One turn or mirror swaps these rows in pairs. Which row does each one swap with?
q831: [ -4.4 -21.2 -10.3 -11.5  10.8   7.3   7.6   4.9   2.8  23.1 -41.6  19.7
  11.7  31.7   1.0 -18.0  -8.4   3.7   3.0]
q335: [  1.2  24.5  -4.5 -24.6  15.2   9.3   2.2 -17.8  23.8 -26.8  -6.6  11.7
  34.7  -9.5  14.1 -26.0   0.0 -32.3   4.5]
q675: [ -2.4 -14.1  -4.5 -10.9  14.7  14.6   5.4   0.9   3.1  29.9 -47.8  11.0
  11.6  20.2  14.1  -3.7 -10.3   4.3   5.6]
q307: [ -6.0  36.8   8.9   3.5  23.2  11.5  13.8 -23.3   4.5  14.6  13.3 -22.5
  24.9  28.6   0.2 -20.3  -7.8  24.1  18.6]
q447: [-15.8  11.4  28.0  17.8   3.2  -5.2  45.8   5.2   1.4   1.1   8.7 -25.3
  20.3  12.1  -8.6  10.1  16.3  22.7   8.8]
q103: [  5.5   7.6   6.7 -25.5  19.8   8.4  -5.9 -10.2  12.7 -27.7 -15.8  22.8
  23.6 -10.9  10.0 -34.3  -0.7 -39.3  14.8]
q137: [ 14.2  -5.2  13.0   0.0  -6.2 -31.5  10.4   9.1  27.0   1.5 -20.1  -6.8
 -17.3 -26.6  -5.5 -22.2  10.8  -1.3 -14.6]
q209: [  9.8   8.9  35.5   2.0  20.3 -11.3   7.6  37.7  -9.9  -9.4  24.5 -20.4
  -1.6  11.0  -9.1  13.7  -5.2  -4.9  16.7]
q31: [ -2.6 -16.5 -10.4  -5.2   7.3   7.3   6.2   3.6   5.0  27.3 -38.9  15.0
   8.1  35.2   2.1 -15.4 -12.8   8.9   2.6]
q87: [  8.4   8.9  12.2  14.3   3.8  13.7  31.5  -3.0   3.8 -24.9  16.5 -16.9
  23.7   8.0  21.0  15.6  15.7  28.2  13.3]
q197: [  2.1  21.4  12.6  -5.3   4.0  24.8   5.8 -13.0  25.2 -31.1  -9.1  16.2
  18.0 -13.5   9.9 -21.4  -6.5 -38.2  12.0]
q88: [ 33.0  22.1  38.0   5.8  20.1  -4.8  13.3 -13.4  -8.1  -4.7  17.3  12.6
  -6.8  20.3 -17.5 -17.1 -21.7  16.4   8.0]
q953: [ -4.5   1.4  -0.9  -6.8  10.2 -17.0 -14.0  31.2  -5.8 -49.6 -22.3 -10.6
  11.7  33.3  -5.0 -22.7  10.7  -5.7  24.7]
q666: [ -3.7  14.2  10.4 -14.2  21.6   5.2   4.3 -15.1  26.1 -31.1 -10.9   8.6
  27.6 -12.1   7.7 -38.9   7.9 -38.7  10.7]
q115: [ -7.3 -13.7 -12.5  -2.8  16.6   6.5   9.5   4.3  -1.8  23.7 -47.1  23.9
   5.4  22.1   6.4 -13.5   1.6  12.7   8.5]
q957: [  7.7  11.5  26.4   4.2  23.0 -15.1   3.8  29.2 -19.4 -16.7  29.3 -20.3
  -1.2  10.8  -1.5  16.8   3.2  -6.1  17.5]
q674: [  6.7  -9.9  35.4 -21.7   3.0 -24.4  20.5  11.8  35.0   0.7 -14.8  -8.6
 -14.6 -15.2  -2.0 -27.1  20.9  -1.7  -4.3]
q235: [ -6.2  -3.3  -2.3  -4.8  12.9 -19.5 -10.0  29.1  -6.9 -46.7 -30.0  -6.4
  11.4  28.7  -6.0 -28.7  15.8  -3.8  23.2]
q950: [  6.7   5.3   5.3  13.5   9.0  11.9  36.5  -5.1  -3.7 -25.2  19.9 -13.3
  27.2  10.5  14.8  20.1   5.6  20.2   3.1]
q67: [  1.1   9.2  12.3  16.6   4.6  10.2  40.0  -0.1   1.8 -27.7  22.4 -20.1
  21.8  10.3  22.4  11.5   0.1  20.3  12.6]
q476: [ 31.6  21.6  30.3   4.3  19.4  -9.8  19.8 -14.7 -13.7 -12.6  13.6   0.3
  -4.5  19.5 -26.4 -19.0 -20.9  22.7   0.3]
q914: [ -4.2  34.8   5.8  10.7  21.0  12.0  17.0 -24.0   1.5  21.3   1.1 -22.5
  20.8  22.1   4.7 -18.4  -7.3  23.8  26.4]
q949: [  4.0 -19.5  13.4  -1.1  -8.6 -15.9  14.2   5.8  31.1   0.0 -34.2  -7.4
  -7.5 -23.4   1.1 -31.8  22.6   2.8  -0.8]
q403: [  1.2   5.1   8.3  13.5  -0.1   8.1  36.7   2.0   1.7 -20.0  14.7 -22.9
  28.6   9.5  18.0  17.7  11.4  24.0   7.4]
q196: [  0.6 -12.0 -17.2 -11.2  17.4   5.1  -0.7  -0.7   8.8  29.4 -38.8  14.7
   6.1  29.4   4.1  -9.2  -4.6  12.0   2.1]
q299: [ 30.4  26.7  32.4   2.1  20.0 -11.0  12.2 -13.1 -18.0  -5.3  14.1   7.3
  -2.7  21.2 -20.3 -21.5 -28.5  11.5   7.6]
q809: [ -7.6   3.6   7.6 -12.4  19.0 -12.2  -4.2  34.0  -2.7 -46.2 -28.7   4.2
  10.3  30.2 -15.4 -25.5  18.7  -3.4  24.5]
q155: [ 11.6 -17.7   1.8 -19.3  -6.2 -19.2  28.5  -3.5  21.7  18.5 -20.3 -13.9
  -7.8 -16.8 -10.3 -14.3  15.1  -5.0  -9.9]
q421: [  2.6  18.2  -8.3 -17.1  19.3 -13.5   4.3 -20.0   5.3 -35.3  -1.4   2.6
  21.6  -4.8  -1.1 -29.4   9.0 -44.5  17.6]
q303: [ 31.7  22.4  33.6  -0.3  16.6  -5.9  20.9  -9.4 -12.6  -4.9  17.6   0.6
  -8.3  16.2 -12.3 -20.8 -32.9  20.5   6.9]
q934: [ -3.5  19.2   2.0 -14.6  27.7  -0.4   1.9 -25.2  10.4 -16.0  -7.8  15.8
  18.2 -14.6  34.9 -28.8   7.8 -28.2  18.8]
q642: [ -3.7  29.5  10.4   2.8  19.6  11.6  23.7 -26.3   6.0  27.6   5.6 -20.6
  17.3  28.0  -3.0 -18.1  -3.8  24.7  16.2]
q374: [ -5.5  -9.6  -9.7  -7.4  23.0  15.2  14.5   9.9   2.4  23.2 -50.4  11.0
  14.0  22.5   7.8 -20.3  -7.3  12.1   2.3]
q710: [ 14.6 -14.8  15.6 -10.6   3.2 -14.6  11.2   4.7  19.8   7.6 -27.6  -7.4
 -12.9 -35.9   4.6 -26.1  13.6  -4.4  -9.7]
q825: [  7.7   8.7  14.7  -1.4 -16.4 -26.1  18.2   7.6  31.7   7.9 -17.4 -14.5
  -5.5 -25.1  -3.2 -22.8   8.0  15.9 -16.4]
q227: [ -6.7   3.4   0.7  -4.3  19.3 -21.6 -15.5  29.8   6.7 -47.4 -19.3  -7.0
   9.0  34.0 -11.2 -18.5  18.8  -7.3  21.4]
q458: [ 19.3   3.1  20.9  -1.6 -17.0  -2.5  10.6   3.1  24.6  -5.7 -29.8 -12.6
 -21.7 -32.4  -2.1 -22.4   5.3   4.1  -1.6]
q131: [  7.6   6.1  27.1   7.7  19.7 -15.7   3.1  32.7 -12.5  -4.3  29.1 -20.3
  -3.5   9.1  -2.4  17.5  -3.3   3.7   7.9]
q330: [ -6.9   1.9   7.7   0.3  27.6 -15.2  -3.3  39.9  -4.7 -44.8 -30.6  -3.1
   7.7  24.8  -9.1 -27.7   9.6  -8.8  19.1]
q38: [ 13.3  35.9  24.8  -9.8  30.6  -5.0  10.3  -9.9 -40.7  -2.7  12.7   2.6
  12.2   8.3  -9.0  -6.7 -20.0   2.7  18.0]
q411: [ -8.3   7.2  18.2  -0.2  16.7 -20.5 -10.1  26.8   4.3 -47.2 -29.6 -12.4
   8.0  28.5 -11.9 -26.6  11.5 -11.4  26.5]
q833: [  1.4  32.8   4.9 -15.1  14.0  -1.2  -1.8  -5.8  12.5 -27.5   5.0  19.8
  32.3 -12.6  15.2 -17.4 -11.6 -33.8   3.3]

q227 is swapped with q196
q299 is swapped with q403
q31 is swapped with q953
q88 is swapped with q87
q957 is swapped with q642
q674 is swapped with q934
q103 is swapped with q949
q115 is swapped with q809
q833 is swapped with q825
q458 is swapped with q197

One turn or mirror swaps these rows in pairs. Which row does each one swap with?
q255: [  6.0 -33.3   8.6 -12.4  -4.9 -43.9 -10.9  -5.9   7.5  22.7 -31.8  12.9
   0.5  -8.8 -35.7 -26.3]
q790: [  7.2 -30.1  23.6 -28.4  17.4 -47.9  11.2 -13.4  -0.5   8.0  -8.3   7.4
   4.9 -12.7 -19.6 -24.5]
q884: [  1.4 -15.8   4.3   4.7 -23.4 -23.2  -2.2  19.5   5.6  24.6  -8.3   2.0
  13.3 -20.5  30.7  22.2]
q58: [ -7.5   1.3  19.4  12.9 -25.9 -25.0  18.9 -16.2   3.5  11.2 -16.9   3.5
  21.1 -29.1 -10.5 -37.1]
q101: [ -2.9  -0.2  12.7   2.1  -0.3 -16.8  14.4 -11.3  -1.9 -25.9  17.1   1.3
  -8.4 -38.1  -1.2  -9.9]
q489: [ -5.6   9.1   9.0  -4.1  -2.1  -6.6  19.0  -5.3 -10.1  40.7 -23.3  22.0
  37.9  -9.7   5.2  -4.4]
q225: [ 17.0  10.5  -0.4 -28.8  20.6 -10.6  -3.5  10.1   8.6  23.6  12.5  17.8
  -3.3  16.6 -14.5   7.7]
q596: [ 14.5  -7.1  13.7  12.5   3.1 -18.0  15.6  39.3  18.6  12.7 -25.1   4.7
  11.1  29.8  -3.3   6.2]
q686: [ 10.1 -28.2  11.4  -7.4   9.6 -28.2 -12.6   5.9  19.5   0.0  11.8 -26.9
  14.1 -12.1  -0.3 -39.0]
q111: [  3.1  -1.4   5.6 -15.7 -15.0  10.5 -18.3 -32.8  14.5  19.6   4.3  -4.7
  -9.0  -8.4  -9.4  18.9]
q384: [  4.6  -3.8  -4.6  23.4   1.9 -40.3 -11.1 -37.2   7.1  -0.3 -15.7  -9.2
   0.1  32.0   9.6  -2.1]
q850: [ 16.6 -13.8  -8.0 -18.9 -20.6   8.3   7.0  17.3 -11.4  22.3  14.9   3.2
  -3.8  22.4 -12.1  -4.5]
q369: [ 20.5   2.9  10.8  -6.1 -25.5  -8.6 -15.7 -18.0   3.9  -1.5 -31.7  -1.0
   0.5  37.6  -6.0 -22.1]
q248: [  6.7 -18.7 -15.6  29.0   8.7 -20.4  -1.0  -8.9 -22.6  18.6  -6.7   2.9
 -25.8  -0.1 -34.9 -20.7]
q926: [ 21.7   2.4  24.6  13.0 -21.7   7.0  -1.5  -0.3  -9.2  32.7   7.7  -7.1
 -13.7  20.2  12.7 -10.9]
q192: [  0.8   1.9   8.2   7.3  -5.1  -9.0  -3.6 -25.7 -11.9  46.8 -30.9   1.7
  15.1 -18.9  26.7 -10.5]
q514: [-12.3 -14.5   6.9  12.7 -15.6 -17.8  23.6  10.4  -3.8  26.3  18.2 -21.7
  -7.1 -21.8 -17.8   7.0]
q475: [ -6.9 -25.3   7.3  39.4  24.5 -14.5   0.1  -3.8 -15.8  20.7  -8.1  -9.7
 -24.6 -16.3  -0.7  10.3]
q36: [ 19.4 -15.3 -26.8   1.7  23.1   9.6 -10.1   7.5   3.3 -24.5 -13.1  -6.0
   3.8 -12.5  -8.6 -17.1]
q533: [  5.0  -9.7   8.5  11.8  11.5 -25.8  20.3  -7.7   9.1  11.7 -37.3  -8.0
   9.5 -14.0  13.7 -55.7]
q781: [ 20.0 -17.7 -17.7  31.6  30.9 -14.8  -8.4 -14.3  -9.4  12.2 -18.7   5.6
 -11.2 -31.9  -4.6   2.0]
q743: [  8.2 -18.0   9.4   1.2  -4.2  -7.4  -2.8   1.0  -1.9  18.9  11.8  -4.6
  -7.9  43.5  20.6 -24.7]
q996: [ -8.3 -17.2   1.3 -21.6  17.3  -1.7  17.8  10.7  16.5 -10.2 -24.1  -6.3
   1.6   1.0  39.7  -5.1]
q39: [ 10.1   4.3  21.5 -35.7   4.5   6.3  26.7   8.6  13.0   0.8 -29.6  -0.1
   2.8 -16.3  19.1  -3.6]
q508: [ 12.0   4.1 -14.1   9.1   0.2  22.4   7.5   4.9  -2.2 -15.0 -32.5  -6.7
  18.8 -13.5  13.9 -20.1]
q662: [-17.8 -26.6 -23.2  -2.1  10.1  -4.3  21.3   5.1  11.3 -12.4 -12.4 -10.3
  28.7  -4.6 -15.9 -22.2]
q654: [ 10.1   2.7   8.0  16.8   8.4   7.9  15.7 -37.6   4.7  -4.7 -16.7   9.4
 -18.8   1.2 -30.3  12.3]
q358: [  5.4 -23.8  -3.6  -9.8   4.6 -49.4  11.4 -18.0  -3.4  -9.2 -41.4   6.7
  -6.2 -33.2  -7.6 -11.7]
q623: [  7.5  -2.2   1.1  25.9  -6.4 -52.3  -1.7  -5.1  12.0  38.9 -37.8   3.0
   3.8  -9.7   4.8  11.8]
q644: [ 12.3  11.0  17.9 -14.8  17.4 -47.7  32.8 -19.7  -0.8  13.4  -4.2   2.5
  -4.8  -3.2  -7.3  19.0]
q271: [ 35.3   0.3   3.9  -1.3   2.5 -19.3  -9.2  12.6  31.2 -10.8  15.6 -16.9
   3.8  -9.7  16.6  -7.9]
q981: [ 11.2 -16.1   6.5  13.5 -17.5 -42.4 -19.6   0.8  -1.9   4.7 -44.3   3.3
   8.1  26.7   3.6 -18.5]
q305: [ 10.3 -27.1  14.8  24.2  35.8 -17.9   8.9   3.4   5.7   7.5 -34.7  -4.0
   0.5  27.9   3.5  16.2]
q14: [  4.0  21.0  -2.1 -18.0  -2.9 -25.2   5.0   5.8   1.0   8.5 -28.2  -2.4
  -4.4 -10.7  42.0  11.5]
q325: [ 25.4 -18.2 -21.9 -14.3  14.2  -8.1   5.4  -2.0  18.7  16.1   9.0   2.4
   3.1 -20.9 -40.1  -4.1]
q575: [  6.7 -18.2   2.2 -33.3   2.9  24.2  -2.5 -25.6   3.6  29.8 -15.3   3.5
  -2.6  -2.1 -23.0  -3.2]
q507: [-12.5  -2.7  32.1  18.4  -8.3 -30.3  21.7  -1.7 -14.7   2.5 -12.7  22.5
  -9.9  19.1 -21.3   2.0]
q459: [ 22.7 -36.4   3.0  14.5   6.6   7.1   8.4 -26.1  14.2  -0.7 -22.6 -13.0
 -29.8  17.6 -15.1 -12.7]

q596 is swapped with q271
q884 is swapped with q225
q981 is swapped with q36
q790 is swapped with q475
q662 is swapped with q384
q192 is swapped with q575
q686 is swapped with q305
q358 is swapped with q248

